Turns, then the turns between two rows, first turn first; the first pair answered:
turn sis:
[14, 14, 0, 50, -13, 0, -1, -16] -> [-13, 2, 9, 37, -23, -21, -16, 10]
[12, 16, 13, 27, 34, 11, -15, 6] -> [13, 25, 9, 21, -29, 22, -13, 22]
[-8, 20, 49, 29, -6, 24, -6, 42] -> [-7, 21, 52, 28, 18, 24, -7, 35]
turn nazu:
[4, 0, -14, -6, 17, 17, -17, -7] -> [3, 1, -20, -4, -8, 6, -18, 3]
[-14, -7, -7, -17, -16, -20, -7, 30] -> [-2, -7, 7, -3, 46, 1, 11, 0]
[-8, 15, -2, -7, 5, 1, -35, 31] -> [-2, 15, 7, 0, 39, 10, -23, 14]
[-14, -13, 13, -17, 17, -9, -11, 20] -> [1, -8, 16, -20, 13, 19, 2, 15]
turn kaguv:
[4, -14, -11, -25, -20, -18, 6, 23] -> [11, -6, -15, -32, 2, -9, -9, 25]
[-11, 0, 8, 17, -51, 2, 13, 11] -> [17, 23, -10, 1, -21, 29, -22, 29]
[31, 6, -18, 19, 24, 38, 16, -20] -> [19, -7, -9, 37, 24, 21, 28, -31]
[6, -9, -9, -7, -18, -2, 17, -11] -> [12, -3, -14, -15, -10, 8, 3, 1]
Then:
(2 to 3 turns a pair)
[36, 34, -35, 5, -63, 19, -25, 8] -> [50, 31, -20, 20, 44, 28, -24, -36]	sis, sis
[8, 37, -25, 8, 13, 23, -18, -27] -> [-16, 14, -6, -2, 37, -11, -36, -8]	sis, sis
[21, 11, -4, 10, -52, 11, 5, -8] -> [25, 9, -1, 19, 26, 10, 6, -34]	sis, sis
[62, 13, 26, 37, 9, 44, 12, -13] -> [-7, -32, 63, 31, 8, -31, 30, 13]	sis, sis, kaguv
[-24, 3, -3, 15, 30, -56, -15, -20] -> [17, 30, -38, 13, -37, -10, -12, -25]	sis, nazu, kaguv
[-1, -1, -9, 17, -32, -20, 1, -12] -> [-8, -2, -6, -2, 13, -32, -20, 4]	kaguv, sis
[-16, -19, 14, 7, -17, 0, 56, -37] -> [28, 18, -18, -30, 17, 50, -2, 1]	kaguv, kaguv
[-20, -20, 47, 31, 17, -11, 22, -3] -> [10, 10, 4, -1, -49, 18, -12, 32]	sis, nazu, kaguv
[32, 15, -4, -5, 11, 40, -11, 2] -> [19, 16, -14, -14, -25, 16, -27, 22]	nazu, nazu, nazu
[-28, -21, 19, -22, -24, -28, 13, 14] -> [3, -3, 12, -29, 49, 10, -5, 3]	kaguv, sis
[2, 4, -18, 2, 30, -4, -44, 30] -> [-36, -28, 7, 24, -23, -36, 7, 9]	kaguv, kaguv
[31, 14, -25, -10, 17, 31, 1, -27] -> [4, -7, -6, 13, -4, 1, 42, -46]	kaguv, kaguv
[9, 0, -1, -22, -17, 22, -23, 29] -> [32, 15, -7, -1, -2, 31, -28, 6]	kaguv, sis
[-3, -5, 32, -20, 31, 51, 14, 6] -> [22, 18, -3, -14, 47, 40, -30, 0]	nazu, kaguv, sis
[1, -3, -44, -30, 65, -35, -29, -18] -> [-15, -4, -50, -42, -27, -43, -35, 21]	sis, sis
[-22, -18, 7, 20, -21, -39, 0, -1] -> [-5, -14, 16, 17, 37, -18, 4, -13]	kaguv, nazu
[6, 17, 27, 25, 0, 3, 42, -20] -> [1, 9, 32, 9, 42, 5, 30, -10]	kaguv, sis, sis
[5, -4, 6, -35, 17, 23, -24, 51] -> [36, 12, -2, -18, 29, 52, -6, 2]	nazu, sis
[3, -45, 23, -25, 16, 9, 28, 1] -> [11, -21, 2, -31, 41, 0, -17, 12]	nazu, kaguv, kaguv
[35, 27, -11, 43, -2, 14, -25, 6] -> [-3, -8, 32, 55, 14, -14, 11, -7]	sis, nazu, kaguv
[3, -15, -2, 19, -42, 5, -6, -6] -> [1, -7, -7, 23, 14, -18, -36, -6]	kaguv, nazu
[34, 30, -15, 4, 33, 48, -11, -11] -> [10, 23, -20, 7, -69, 22, 0, 3]	kaguv, nazu
[-22, -6, -30, -6, -54, -41, -2, -6] -> [-5, 1, -18, 2, -67, 2, 28, -18]	nazu, sis
[21, 22, -40, -8, 1, 25, -14, -10] -> [18, 19, -19, -10, 33, 39, -4, -5]	sis, kaguv, nazu
[-5, -15, 1, -38, 55, -8, -8, -1] -> [-32, -35, 4, -36, -11, -36, 11, 11]	kaguv, nazu, nazu
[-7, -5, -14, -37, -60, 17, 27, 10] -> [13, -2, 0, -29, -13, 55, 46, -17]	nazu, nazu
[-4, -5, -11, -5, 1, 9, 26, -50] -> [-16, -7, -14, -38, 28, -12, -20, 0]	sis, kaguv, sis
[5, -24, 18, 7, 53, 6, 25, -17] -> [-19, -30, -3, 14, -8, -57, 13, -9]	sis, nazu
[1, -15, -4, -7, -29, 14, 48, -25] -> [30, 13, -23, -20, 31, 35, 2, -12]	kaguv, kaguv
[-33, 8, 22, 29, -14, -41, -13, 8] -> [-3, 14, 40, 31, -4, 30, 25, -14]	nazu, kaguv
[22, 4, 27, 37, -35, 24, 40, -34] -> [-4, -19, 58, 26, 17, 12, 40, -13]	sis, nazu
